In the data rows, zero lies at 4.5, halfway between 4 and 5.
Every row has a hidden score. How much higher is the second row's score than the first row's in each pair? 10 means about the same, 20 much higher and 0 much lower. The score is a weighted sum of the row's numbers plus the product of two more (or one squared), each taken from its middle value.
[2 7 7 7 2 2 6 7 2 3 2 7 7 7 2 7 5 7 7 4 7]
[7 2 3 5 7 7 5 2 6 6 7 4 3 2 7 4 6 4 6 2 2] -> 19
[5 4 4 4 6 5 4 4 4 5 6 3 4 4 5 4 5 3 5 4 3]
[3 6 6 5 3 3 4 6 3 3 5 4 6 6 3 5 3 4 4 6 5] -> 11
[4 5 5 4 3 3 3 5 4 3 3 5 5 6 3 4 3 4 3 6 6]
[4 5 5 5 4 4 4 5 4 4 4 5 6 5 4 5 4 5 4 5 5] -> 7
[5 4 3 4 4 5 4 3 7 5 4 4 5 4 5 4 5 3 2 6 6]
[4 4 4 5 4 6 5 4 7 5 4 5 4 3 6 5 5 5 3 4 5] -> 11
[4 6 5 6 4 4 5 5 5 4 4 6 6 4 4 6 4 5 4 5 5]
[4 5 6 7 3 6 6 6 4 3 7 5 7 3 6 7 2 5 6 3 4] -> 11
[3 6 6 7 2 6 6 6 5 2 6 6 7 3 6 7 2 6 3 3 4]
[3 7 6 6 2 5 6 6 5 2 4 7 7 3 5 7 2 6 3 4 5] -> 7
[4 4 5 7 5 7 7 5 4 6 5 6 5 2 7 7 5 6 6 2 2]
[4 5 6 7 4 6 7 6 3 5 6 6 6 2 6 7 3 6 7 2 2] -> 10
[2 6 7 7 4 4 7 7 2 6 4 7 6 4 4 7 4 7 7 2 3]
[2 7 7 7 3 2 7 7 2 4 2 7 6 6 2 7 5 7 7 4 6] -> 16
[7 2 2 5 7 7 5 2 6 7 7 3 2 2 7 4 6 3 7 2 2]
[6 4 4 5 6 4 4 4 4 6 6 4 4 4 4 4 4 3 5 3 3] -> 10
[4 6 6 5 3 3 4 6 3 2 5 4 6 6 3 5 3 4 5 6 5]
[4 5 4 4 3 3 4 5 4 4 4 5 5 5 4 4 3 5 3 6 6] -> 13
[4 5 5 5 4 4 4 5 4 3 4 5 5 5 4 5 4 4 4 5 5]
[5 4 3 4 4 6 4 3 7 4 4 4 4 4 5 4 5 3 2 6 6] -> 11
[5 4 3 5 4 6 4 4 7 4 4 5 5 4 6 5 5 4 3 4 5]
[3 6 5 5 4 5 5 5 5 4 4 5 5 4 4 6 4 6 3 4 5] -> 4
[4 5 6 6 3 6 6 5 5 3 6 5 6 3 6 7 2 5 5 3 4]
[4 6 6 7 2 6 6 6 5 2 7 5 7 2 7 7 2 4 4 3 3] -> 11
[3 7 6 6 2 5 6 6 5 2 4 6 7 4 5 7 2 6 3 5 6]
[4 5 5 7 4 6 7 5 5 4 5 7 6 2 7 7 3 6 6 3 4] -> 9
[4 4 5 7 5 7 7 5 4 5 5 6 5 2 7 7 4 6 7 2 3]
[3 5 6 7 4 5 7 6 3 5 6 6 6 3 5 7 3 6 7 2 3] -> 12
[2 6 7 7 4 4 7 7 2 5 3 7 6 4 4 7 4 7 7 2 3]
[2 7 7 7 3 2 6 7 2 4 2 7 6 6 2 7 6 7 7 4 6] -> 12
[6 2 3 6 7 7 6 3 5 7 7 4 3 2 7 5 6 5 7 2 2]
[4 4 5 5 5 4 4 5 3 4 6 4 4 4 4 5 4 4 6 4 4] -> 14
[3 7 7 5 2 3 3 7 3 2 4 5 7 6 3 5 2 5 4 6 6]
[2 7 7 5 2 3 3 7 3 2 3 6 7 7 3 5 2 5 4 7 6] -> 10
[3 7 6 4 3 3 4 6 4 3 3 6 6 6 3 4 3 6 3 7 7]
[2 7 7 6 2 3 5 7 3 2 3 6 7 5 3 6 2 6 4 5 6] -> 10
[4 5 4 4 3 4 4 4 7 3 3 5 6 5 4 4 4 4 2 6 7]
[3 6 4 4 3 5 5 4 7 3 3 6 5 4 6 5 5 5 2 6 6] -> 11
[3 7 6 6 3 4 5 6 5 2 3 7 7 5 4 6 4 6 3 5 6]
[2 7 7 7 2 4 6 7 4 2 4 7 7 4 5 7 2 6 4 3 4] -> 9
[4 7 7 7 2 7 7 7 4 2 7 6 7 2 7 7 2 4 6 2 3]
[2 7 7 7 2 4 6 7 4 2 3 7 7 4 5 7 2 7 2 5 6] -> 4
[2 7 7 7 3 6 7 6 4 3 4 7 7 2 7 7 2 7 5 2 4]
[3 6 7 7 4 7 7 6 3 6 5 7 7 2 7 7 3 7 7 2 2] -> 6
[2 7 7 7 3 4 7 7 2 4 4 7 7 3 4 7 3 7 7 2 3]
[2 7 7 7 2 2 7 7 2 3 2 7 7 6 2 7 4 7 7 3 6] -> 14
[6 3 4 6 7 7 7 3 4 7 6 4 3 2 7 6 6 5 7 2 2]
[5 4 5 5 6 4 4 5 3 5 6 4 4 4 4 5 6 4 7 3 3] -> 10
[3 7 7 5 2 3 3 7 2 2 4 5 7 6 3 6 2 4 4 6 6]
[2 7 7 5 2 2 3 7 2 2 3 6 7 7 3 5 2 5 4 7 7] -> 9
[3 7 6 5 2 3 4 6 3 3 3 6 7 6 3 5 3 6 3 6 6]
[3 6 6 6 2 3 4 7 3 2 3 6 7 6 3 6 3 5 4 6 6] -> 9
[4 6 3 4 3 5 3 4 7 3 3 6 5 5 5 4 4 4 2 7 7]
[4 6 4 5 3 5 4 4 7 3 3 6 6 4 5 5 4 5 2 6 7] -> 9
[3 7 6 6 3 4 5 6 5 4 3 7 6 4 4 6 4 6 3 5 6]
[2 7 7 6 2 3 5 6 3 2 3 7 7 6 4 6 2 7 4 5 6] -> 12
[3 7 7 7 2 6 7 7 4 2 6 7 7 3 6 7 2 5 6 3 4]
[2 7 7 7 2 5 6 7 4 2 5 7 7 3 6 7 2 6 4 3 5] -> 13
[2 7 7 7 2 5 6 7 4 2 3 7 7 3 5 7 2 7 4 4 6]
[3 6 6 7 5 7 7 6 4 6 5 7 6 2 7 7 4 7 7 2 2] -> 9
[3 6 7 7 3 6 7 7 3 5 6 7 7 2 6 7 2 7 7 2 2]
[2 7 7 7 3 3 7 7 2 3 3 7 7 4 4 7 3 7 7 2 3] -> 12
[2 7 7 7 2 2 7 7 2 3 2 7 7 6 2 7 4 7 7 3 6]
[5 2 3 6 7 7 7 3 5 7 6 4 3 2 6 5 6 5 6 2 2] -> 2
[7 2 3 4 7 7 6 2 6 6 7 3 3 2 6 4 6 3 6 2 2]
[5 4 4 4 5 4 4 4 4 4 5 3 4 5 4 4 5 4 5 5 4] -> 9
[4 6 6 5 3 3 4 6 3 3 5 4 6 6 3 5 2 3 4 6 5]
[4 5 5 4 4 4 4 5 4 3 4 5 5 6 3 4 4 4 4 6 6] -> 8
[4 4 5 5 4 4 4 4 4 4 4 5 5 5 4 5 5 4 5 5 5]
[5 4 4 4 4 5 4 4 6 4 4 4 4 4 5 4 5 4 4 5 5] -> 9
[5 4 3 4 5 6 4 3 7 5 4 4 4 4 6 4 6 3 3 5 5]
[5 5 4 5 4 5 5 4 6 4 4 4 5 4 6 4 4 4 3 5 5] -> 8
[4 5 5 5 4 4 4 4 4 4 4 6 5 4 5 5 3 6 5 4 5]
[4 5 5 7 4 6 6 6 5 3 7 5 7 2 7 7 2 4 5 3 3] -> 6
[4 6 6 6 2 6 6 6 6 2 5 6 7 3 6 6 2 5 4 4 5]
[3 6 5 6 3 6 7 5 5 5 4 6 6 3 6 7 4 6 4 3 4] -> 6
[5 4 5 7 5 7 7 4 5 6 7 6 5 2 7 7 5 6 6 2 3]
[4 4 6 7 5 6 6 5 4 5 6 6 6 3 6 7 4 6 7 2 2] -> 9
[3 6 7 7 4 4 7 6 2 5 4 7 6 3 5 7 4 7 7 2 3]
[2 7 7 7 4 3 7 7 2 4 2 7 6 5 3 7 4 7 7 3 5] -> 12
[6 2 3 6 7 7 7 3 5 7 6 4 3 2 6 5 7 6 7 2 2]
[6 3 4 5 6 5 5 3 5 6 6 3 3 3 5 4 6 4 6 3 2] -> 14
[4 5 6 5 3 3 4 6 3 3 4 4 5 6 3 4 4 3 5 5 4]
[3 6 6 5 3 3 3 6 3 2 4 5 6 6 3 5 2 4 4 6 6] -> 12
[3 5 5 4 3 3 3 4 4 3 3 5 5 6 4 4 4 5 3 6 6]
[4 6 6 6 4 4 4 6 3 3 4 6 6 5 4 6 3 6 4 5 5] -> 7
[5 4 2 3 4 5 4 3 7 4 4 4 4 4 5 4 6 3 2 6 6]
[4 5 4 4 4 6 5 4 7 4 4 5 5 4 6 5 5 5 2 5 6] -> 14
[3 5 5 5 4 5 5 5 5 4 3 6 6 4 5 6 4 5 4 4 5]
[4 6 6 6 3 6 6 6 4 3 6 5 7 3 6 6 2 5 4 3 4] -> 12
[3 7 6 7 2 5 5 7 5 2 5 6 7 3 6 7 2 6 3 4 5]
[3 6 6 7 3 6 7 6 5 4 4 7 7 3 7 7 4 7 5 3 4] -> 9
[3 5 6 7 4 7 7 6 4 5 6 6 6 2 7 7 3 6 6 2 2]
[2 6 7 7 4 4 7 7 2 4 4 7 6 3 4 7 3 7 7 2 3] -> 13
[2 7 7 7 3 2 7 7 2 4 2 7 7 7 2 7 5 7 7 4 6]
[7 2 3 5 7 7 6 2 6 7 7 3 2 2 7 4 6 4 6 2 2] -> 8
[6 3 3 4 6 6 4 2 5 6 7 3 3 4 6 4 6 4 5 3 2]
[5 4 4 4 5 4 4 4 4 4 6 3 4 4 4 5 4 3 4 4 4] -> 12
[4 5 5 4 4 4 4 5 4 3 6 4 5 5 4 4 4 4 4 5 4]
[5 4 4 4 5 4 4 4 5 5 4 4 4 5 4 4 5 4 4 5 4] -> 10
[5 4 4 4 4 4 4 4 5 4 4 4 4 4 4 5 4 4 4 4 4]
[5 4 4 4 5 5 4 3 6 5 5 4 4 4 5 4 5 4 4 5 4] -> 6
[6 3 2 4 5 6 4 2 7 6 4 3 4 4 6 4 6 3 3 5 5]
[6 4 3 4 6 6 4 3 7 6 5 4 4 3 6 4 6 4 2 4 4] -> 16
[5 4 4 5 4 5 5 4 6 5 4 5 4 4 5 5 4 4 3 4 4]
[5 4 4 6 4 6 5 4 6 4 6 4 5 2 6 6 3 4 5 3 3] -> 7
[4 5 5 6 4 6 5 5 6 3 6 5 6 3 6 6 3 4 4 4 4]
[5 4 4 6 4 6 6 4 6 4 6 5 5 3 6 6 4 5 4 3 4] -> 8
[5 3 4 6 6 7 6 4 5 6 6 5 4 2 7 6 4 5 5 2 2]
[4 4 5 6 6 6 6 4 4 5 6 5 5 3 6 6 4 5 7 2 3] -> 9
[3 5 6 7 5 4 6 6 2 5 4 6 5 4 4 7 5 7 7 3 3]
[2 6 7 6 4 3 6 7 2 5 3 7 5 6 3 6 6 7 7 4 5] -> 9
[6 2 3 5 7 7 6 2 5 7 6 4 3 2 7 5 6 4 6 2 2]
[7 3 3 4 6 6 4 3 6 6 7 3 3 3 6 4 6 3 6 3 2] -> 10
[6 4 4 4 4 4 4 4 4 4 5 4 4 5 4 4 4 3 4 5 4]
[4 4 4 4 4 4 4 4 5 4 5 4 5 5 4 4 4 4 4 6 5] -> 8
[4 5 4 4 5 4 4 4 5 4 4 4 4 4 4 4 4 4 4 5 5]
[5 4 4 4 5 5 4 4 6 4 5 4 4 4 5 4 4 3 4 4 4] -> 12
[5 4 2 4 5 6 4 3 7 5 4 4 4 4 6 4 5 3 2 5 5]
[4 5 4 5 4 5 5 4 5 4 4 5 5 4 5 5 5 5 3 4 4] -> 8
[5 5 5 6 3 7 6 5 6 4 6 4 7 2 7 6 3 4 5 3 3]
[4 5 5 6 3 5 6 5 6 4 4 6 6 3 6 6 3 6 4 4 4] -> 8
[5 4 4 6 6 7 7 4 5 6 6 6 5 2 7 6 5 6 6 2 2]
[4 4 6 6 5 5 7 5 3 6 5 6 5 3 5 7 4 6 6 3 3] -> 17
[2 7 7 6 3 2 6 7 2 4 2 7 5 6 3 6 6 7 7 4 6]
[6 3 3 5 6 6 5 3 6 6 7 3 3 3 6 4 6 3 5 3 2] -> 8
[4 6 6 5 3 3 3 6 3 3 5 4 5 5 4 5 3 4 4 5 4]
[4 5 4 4 4 4 4 4 5 4 4 4 4 5 4 4 5 4 4 6 6] -> 9
[4 5 5 5 4 4 4 5 4 3 5 4 5 5 4 5 4 4 5 5 4]
[6 4 3 4 4 5 4 3 7 4 4 4 4 4 5 4 6 3 2 5 5] -> 13
[6 4 3 4 4 6 4 3 7 6 4 4 4 4 5 4 5 4 2 5 5]
[5 4 3 5 5 6 5 3 7 5 4 5 4 3 6 5 5 4 3 4 5] -> 10
[4 4 4 5 4 5 5 4 6 4 4 5 5 4 5 5 5 4 4 4 4]
[4 5 5 6 4 5 5 5 6 4 5 5 6 4 5 6 3 4 4 3 4] -> 11
[4 5 5 7 3 7 6 5 5 3 7 5 7 2 7 6 2 4 5 3 3]
[4 4 4 4 6 4 6 3 4 6 2 6 3 4 4 4 7 7 5 4 4] -> 9
[3 4 4 4 7 4 7 3 4 7 2 7 2 5 4 4 7 7 4 4 7]
[6 2 2 3 7 7 6 2 7 7 2 5 2 2 7 3 7 7 2 4 6] -> 10
[7 3 4 3 3 3 2 4 4 3 7 2 6 6 3 3 2 2 3 6 4]
[4 4 4 3 5 3 3 5 4 4 4 3 4 6 3 3 5 3 4 6 6] -> 8
[4 5 4 3 4 3 3 4 4 4 3 4 4 6 3 3 6 4 2 7 6]
[4 5 5 3 4 3 2 5 4 3 6 3 5 6 3 3 3 2 3 7 5] -> 10
[6 2 2 3 6 5 4 2 7 6 6 3 3 4 5 3 6 2 4 5 4]
[6 4 3 3 4 3 3 4 6 3 4 3 4 6 3 3 5 3 2 7 6] -> 7
[5 4 3 2 4 3 2 3 6 3 4 3 4 7 3 2 4 2 2 7 7]
[7 3 2 2 5 4 2 2 7 4 7 2 3 6 3 2 5 2 2 7 5] -> 8
[6 3 3 3 5 3 3 3 5 6 4 3 3 6 3 3 6 3 4 6 6]
[6 3 3 3 6 3 2 4 3 5 7 2 3 6 3 3 6 2 5 5 4] -> 7
[7 3 3 3 6 4 3 3 3 6 7 2 3 6 4 3 5 2 5 4 2]
[6 3 3 4 6 5 4 3 5 6 6 3 3 4 5 4 6 4 5 4 3] -> 7
[4 4 3 4 6 4 5 3 4 7 2 6 2 4 4 5 7 7 4 4 5]
[3 3 3 4 7 5 6 3 5 7 2 7 2 4 4 4 7 7 5 4 6] -> 3
[6 2 2 3 7 7 5 2 7 7 3 4 2 3 7 3 7 6 2 4 5]
[4 5 6 3 2 2 2 6 3 2 7 2 6 7 2 3 2 2 3 7 6] -> 4
[3 7 5 3 3 2 2 6 3 2 2 5 5 7 2 3 5 4 3 7 7]
[3 6 6 3 2 2 2 6 3 2 4 3 6 7 2 3 2 3 3 7 7] -> 11
[6 3 2 3 6 4 3 3 6 5 4 3 3 5 4 3 6 2 2 6 5]
[3 7 5 2 2 2 2 6 4 2 3 4 6 7 2 3 2 2 2 7 7] -> 14
[6 4 2 2 2 3 2 3 6 2 5 2 4 7 2 2 3 2 2 7 7]
[5 4 3 2 4 3 2 4 5 3 4 2 3 7 2 2 5 2 3 7 7] -> 8
[6 3 4 3 5 2 2 5 2 4 7 2 3 7 2 2 3 2 6 7 3]
[6 3 4 4 6 4 3 4 3 5 7 2 3 6 4 4 5 2 6 4 3] -> 8
[2 4 3 4 7 4 7 2 5 7 2 7 2 5 4 5 7 7 4 4 7]
[5 3 2 3 7 7 6 2 7 7 2 7 2 3 7 3 7 7 2 5 7] -> 2
[7 2 2 2 7 7 6 2 7 7 2 4 2 3 7 2 7 6 2 4 6]
[4 5 5 3 3 2 2 6 3 3 5 3 5 7 2 3 3 3 4 7 6] -> 1
[3 6 5 3 3 2 3 5 3 3 2 4 4 7 2 3 5 4 2 7 7]
[4 6 5 3 2 2 2 6 3 2 3 4 6 7 2 3 4 3 2 7 7] -> 7
[6 4 4 3 4 3 3 4 4 4 5 3 4 6 3 3 5 2 3 6 5]
[3 6 4 3 2 2 2 5 4 2 3 4 6 7 2 3 3 3 2 7 7] -> 10
[6 4 3 2 3 3 2 4 6 2 5 2 4 7 2 2 4 2 2 7 7]
[7 3 2 2 4 3 2 3 7 2 6 2 4 7 3 2 4 2 2 7 6] -> 11
[4 4 4 3 5 3 3 4 4 4 4 3 3 7 2 3 6 3 3 6 6]
[7 2 4 3 6 3 2 4 2 5 7 2 3 6 2 2 4 2 6 6 2] -> 9
[6 3 4 4 6 5 4 3 4 6 7 3 3 4 5 4 5 3 6 4 3]
[3 4 4 4 6 4 6 3 4 7 2 6 3 4 4 5 7 7 4 4 5] -> 19
[7 2 2 2 7 7 5 2 7 7 2 4 2 3 7 3 7 6 2 4 6]
[6 2 3 5 7 7 6 2 6 7 6 4 3 3 7 5 7 4 5 2 2] -> 3
[7 2 2 4 6 7 5 3 6 6 7 3 3 3 6 4 6 3 5 3 2]
[6 3 4 4 5 4 4 4 5 4 6 3 4 4 4 4 6 3 4 4 4] -> 11
[5 4 4 4 4 4 4 4 4 4 5 4 4 5 4 4 3 3 4 6 4]
[5 4 4 4 5 4 4 4 5 4 4 4 4 5 4 4 4 4 4 5 4] -> 5
[5 4 4 4 5 4 4 4 5 5 5 4 4 5 5 4 6 3 4 4 4]
[5 4 3 4 5 5 4 4 6 5 5 4 4 4 5 4 4 3 3 4 4] -> 9
[6 3 2 3 6 6 4 2 7 6 5 3 3 4 5 4 6 3 2 5 4]
[6 4 3 4 5 6 5 3 7 6 5 4 4 4 6 4 6 4 3 4 4] -> 11
[5 4 4 5 5 5 5 4 6 6 5 5 4 4 5 5 5 4 4 4 4]
[5 4 4 6 5 6 5 4 6 4 6 4 5 2 6 6 3 4 5 3 3] -> 9
[5 5 5 6 4 6 6 4 6 3 6 4 6 3 6 6 3 4 5 3 3]
[4 6 5 6 4 6 5 4 6 4 4 5 6 3 6 6 3 5 4 4 4] -> 11
[5 4 4 6 6 7 6 4 6 6 6 4 4 2 7 6 5 5 6 2 3]
[4 4 5 6 5 5 6 4 4 5 6 5 4 3 5 6 5 6 6 3 3] -> 12
[2 6 7 6 4 3 6 6 2 6 3 7 5 6 3 6 6 7 7 4 5]
[7 2 3 5 7 7 5 2 6 7 7 3 2 2 7 5 6 4 6 2 2] -> 8
[5 3 4 5 6 4 4 4 4 6 6 4 4 4 4 5 5 3 5 4 4]
[4 6 6 5 3 3 3 6 3 3 5 4 5 6 3 5 3 4 4 6 5] -> 8
[4 6 6 5 3 3 4 6 3 3 4 5 6 6 3 5 3 5 4 6 6]
[4 5 5 4 3 3 4 5 4 4 3 4 5 6 4 4 5 5 3 6 6] -> 10
[3 6 6 5 3 4 4 6 4 3 4 5 6 5 3 6 4 6 4 5 5]
[4 4 4 4 4 5 4 4 6 4 4 4 5 4 4 4 4 4 2 6 6] -> 11
[4 4 3 4 4 5 4 3 7 4 3 4 4 3 6 4 4 5 2 5 6]
[3 6 4 5 4 5 5 5 6 4 3 6 6 4 4 5 4 5 3 5 6] -> 6
[4 6 6 6 3 5 5 6 4 3 5 6 7 3 6 6 2 6 4 3 4]
[4 6 6 7 2 6 6 6 5 3 7 6 7 2 7 7 2 5 5 2 3] -> 9
[2 7 7 7 2 5 5 7 5 2 3 7 7 4 5 7 2 6 2 5 6]
[3 6 6 7 4 6 7 6 5 5 5 7 6 2 7 7 3 7 5 3 4] -> 6
[4 4 6 7 5 7 7 5 4 6 6 6 6 2 7 7 4 6 6 2 2]
[3 5 7 7 4 5 7 6 3 4 5 7 6 2 6 7 3 6 7 2 3] -> 10
[2 7 7 7 4 3 7 7 2 5 3 7 6 5 3 7 4 7 7 3 4]
[6 2 3 6 7 7 7 2 6 7 6 4 3 2 7 5 7 5 7 2 2] -> 2
[7 2 2 5 7 7 5 2 6 6 7 3 3 3 7 4 6 3 6 2 2]
[6 3 4 4 6 5 4 3 5 5 6 4 4 4 5 4 5 3 5 4 4] -> 10
[4 4 5 4 4 4 4 5 4 4 5 4 5 5 4 4 4 4 4 5 4]
[4 5 5 5 3 4 3 5 4 3 5 4 5 6 4 5 3 3 4 5 5] -> 12
[4 4 4 4 4 4 4 4 5 4 4 4 4 5 4 4 5 4 3 5 5]
[5 4 4 4 4 4 4 4 4 5 4 5 5 5 4 4 4 4 4 5 4] -> 11
[4 4 4 4 5 4 4 4 5 4 5 4 4 4 4 4 4 4 2 4 4]
[6 4 2 4 5 6 4 2 7 5 5 4 3 4 6 4 5 4 2 6 5] -> 10
[6 4 3 4 5 6 4 3 7 5 4 4 4 4 6 4 5 4 3 5 5]
[4 4 4 5 5 5 4 4 6 4 4 4 4 4 6 5 5 5 4 4 4] -> 7
[5 4 5 6 4 6 5 4 5 4 5 5 6 3 5 6 4 4 4 4 4]
[5 5 5 6 4 7 6 5 6 4 7 5 7 2 7 6 2 4 5 3 2] -> 12
[4 6 5 6 2 6 5 5 6 3 5 6 7 4 6 6 2 4 3 4 4]
[3 6 5 6 4 6 5 5 6 4 4 6 6 3 6 6 3 6 3 4 4] -> 6
[4 4 4 6 6 7 7 5 6 6 5 6 5 2 7 6 5 6 6 2 3]
[5 4 5 7 6 7 6 4 5 6 6 5 5 2 7 6 5 6 6 2 3] -> 17
[4 4 5 6 5 6 6 5 4 6 6 5 5 2 6 6 3 5 5 3 3]
[3 5 6 7 5 5 7 6 3 5 5 6 5 3 5 7 4 6 7 2 3] -> 10
[3 6 7 7 4 4 7 7 2 5 4 7 6 4 4 7 5 7 7 3 4]
[2 7 7 6 4 2 6 7 2 5 2 7 6 6 3 7 6 7 7 4 5] -> 16
[6 3 3 5 7 7 6 2 5 6 6 4 3 2 7 5 6 5 6 2 2]
[6 2 2 4 7 7 5 2 6 7 7 3 3 3 7 4 6 3 6 2 2] -> 11
[6 3 4 4 6 4 4 4 4 6 6 3 4 4 4 4 4 3 4 4 4]
[4 4 5 5 4 4 4 5 4 3 5 4 5 5 4 4 3 4 4 5 4] -> 8
[4 5 5 4 3 4 3 5 4 3 5 4 5 6 4 4 4 3 4 5 5]
[5 4 4 4 4 4 4 4 4 4 4 4 4 5 4 4 5 4 3 6 5] -> 8
[5 4 4 4 4 4 4 4 6 5 5 4 4 4 5 5 5 4 4 4 5]
[6 4 2 4 5 6 4 2 7 5 4 4 4 4 5 4 6 3 2 6 6] -> 9
[5 4 3 4 5 6 4 3 7 5 5 4 4 4 6 5 6 4 3 4 4]
[4 4 4 5 4 5 5 4 5 4 4 5 5 4 5 5 4 5 4 5 5] -> 6
[5 5 5 6 4 6 5 5 6 5 6 5 6 3 6 6 3 4 5 3 4]
[4 5 5 6 3 6 6 6 6 4 6 5 7 3 6 6 2 4 5 3 4] -> 7
[4 5 5 6 3 6 6 5 6 3 5 6 6 3 6 6 4 5 4 4 4]
[5 4 4 6 5 7 7 4 5 5 6 6 4 2 7 7 5 6 6 2 3] -> 9
[4 4 5 6 4 6 6 5 4 5 6 5 5 3 6 6 4 5 7 2 3]
[3 6 7 7 4 3 7 7 2 6 3 7 5 4 4 7 5 7 7 3 4] -> 15
[6 3 3 6 7 7 7 2 5 7 5 4 3 2 7 5 6 5 6 2 2]
[6 2 2 4 7 7 6 2 6 6 7 3 3 2 7 4 6 3 6 3 2] -> 11
[4 4 4 4 4 4 4 4 4 6 6 4 4 5 4 4 5 3 4 5 4]
[4 6 6 5 3 3 3 5 4 3 5 4 6 5 3 5 3 4 4 5 5] -> 5
[4 5 4 4 4 4 4 4 6 4 4 4 4 5 4 4 6 4 3 6 5]
[4 4 5 5 4 4 5 5 4 4 4 4 5 5 4 5 4 4 4 4 4] -> 12
[5 4 3 4 5 5 4 3 7 4 4 4 4 4 5 4 5 3 3 5 5]
[6 4 2 3 5 6 4 3 7 5 4 4 4 4 5 4 4 4 2 6 5] -> 9
[6 4 3 4 5 6 5 3 7 5 5 5 4 4 6 4 5 4 3 4 5]
[4 5 4 5 4 5 4 4 5 4 4 5 5 4 5 5 4 5 4 4 4] -> 4
[5 5 5 6 4 6 5 5 5 5 6 5 6 3 6 6 3 5 4 3 3]
[4 5 6 6 3 6 6 5 6 3 6 5 7 3 6 6 2 4 4 3 4] -> 13
[3 6 6 6 2 5 5 6 6 3 4 6 7 3 5 6 2 5 3 4 5]
[5 4 4 6 6 7 7 4 5 5 5 6 5 2 7 6 6 6 6 2 2] -> 9
[4 5 6 6 4 6 6 5 4 5 6 6 5 2 6 6 4 5 6 3 2]
[2 6 7 7 4 3 6 7 2 5 3 7 5 5 3 7 6 7 7 3 4] -> 12
[5 3 4 6 7 7 7 3 4 7 5 5 3 2 7 6 6 6 7 2 2]
[4 3 5 5 6 5 5 4 3 6 6 4 4 4 5 5 5 4 6 3 3] -> 13
[3 7 7 6 2 2 3 7 2 2 4 6 7 6 3 6 2 4 5 6 6]
[2 7 7 5 2 2 3 7 3 2 3 6 7 6 3 5 2 5 3 7 7] -> 9
[2 7 7 6 2 3 4 7 3 2 3 7 7 6 3 6 3 6 4 5 6]
[4 6 4 4 3 5 4 4 7 3 3 5 5 5 5 4 3 5 2 6 7] -> 14
[6 2 2 3 7 7 6 2 7 7 2 5 2 2 7 3 7 6 2 4 6]
[7 2 2 2 7 7 5 2 7 7 2 3 2 3 7 2 7 5 2 4 5] -> 14
[5 3 5 7 7 7 7 3 4 7 5 5 3 2 7 6 7 6 7 2 2]
[5 4 4 6 6 5 6 4 3 6 6 4 4 3 5 5 5 4 7 3 2] -> 12
[2 7 7 6 2 2 3 7 2 2 4 6 7 7 2 6 2 6 5 7 6]
[2 7 6 5 2 2 3 7 3 2 2 6 7 7 2 5 3 6 2 7 7] -> 9
[2 7 7 6 2 3 5 7 2 2 3 7 7 6 3 7 2 7 4 6 6]
[4 6 4 4 2 4 4 4 7 2 3 5 6 5 5 4 4 4 2 7 7] -> 10
[3 7 4 5 2 5 5 5 7 3 3 6 6 4 5 6 4 6 2 6 7]
[2 7 6 6 2 4 5 6 5 3 2 7 7 4 5 6 3 7 2 5 7] -> 13
[2 7 7 6 2 3 5 7 3 2 2 7 7 6 3 7 2 7 3 6 7]
[2 7 7 7 2 4 6 7 3 2 4 7 7 3 5 7 2 7 6 3 5] -> 7
[3 7 7 7 2 6 7 7 4 2 7 7 7 2 7 7 2 6 6 2 3]
[2 7 7 7 2 5 7 7 4 2 6 7 7 3 6 7 2 7 4 3 5] -> 7
[2 7 7 7 2 4 6 7 4 2 2 7 7 5 4 7 2 7 2 6 7]
[2 7 7 7 2 6 7 7 4 2 3 7 7 2 7 7 2 7 6 2 4] -> 14
[2 7 7 7 3 7 7 7 3 4 5 7 7 2 7 7 3 7 7 2 2]
[2 7 7 7 3 6 7 7 3 3 5 7 7 2 6 7 2 7 7 2 3] -> 8
[2 7 7 7 2 4 7 7 2 3 4 7 7 3 4 7 2 7 7 2 3]
[2 7 7 7 2 2 7 7 2 3 2 7 7 4 3 7 2 7 7 2 4] -> 17
[2 7 7 7 2 2 7 7 2 2 2 7 7 7 2 7 4 7 7 5 7]
[6 2 3 6 7 7 6 3 4 7 6 4 3 2 7 6 6 5 7 2 2] -> 6
[6 3 4 5 6 4 5 4 4 6 6 4 4 4 5 5 5 4 5 4 3]
[3 7 6 5 2 3 3 7 2 2 4 6 7 6 3 5 2 4 5 6 6] -> 10
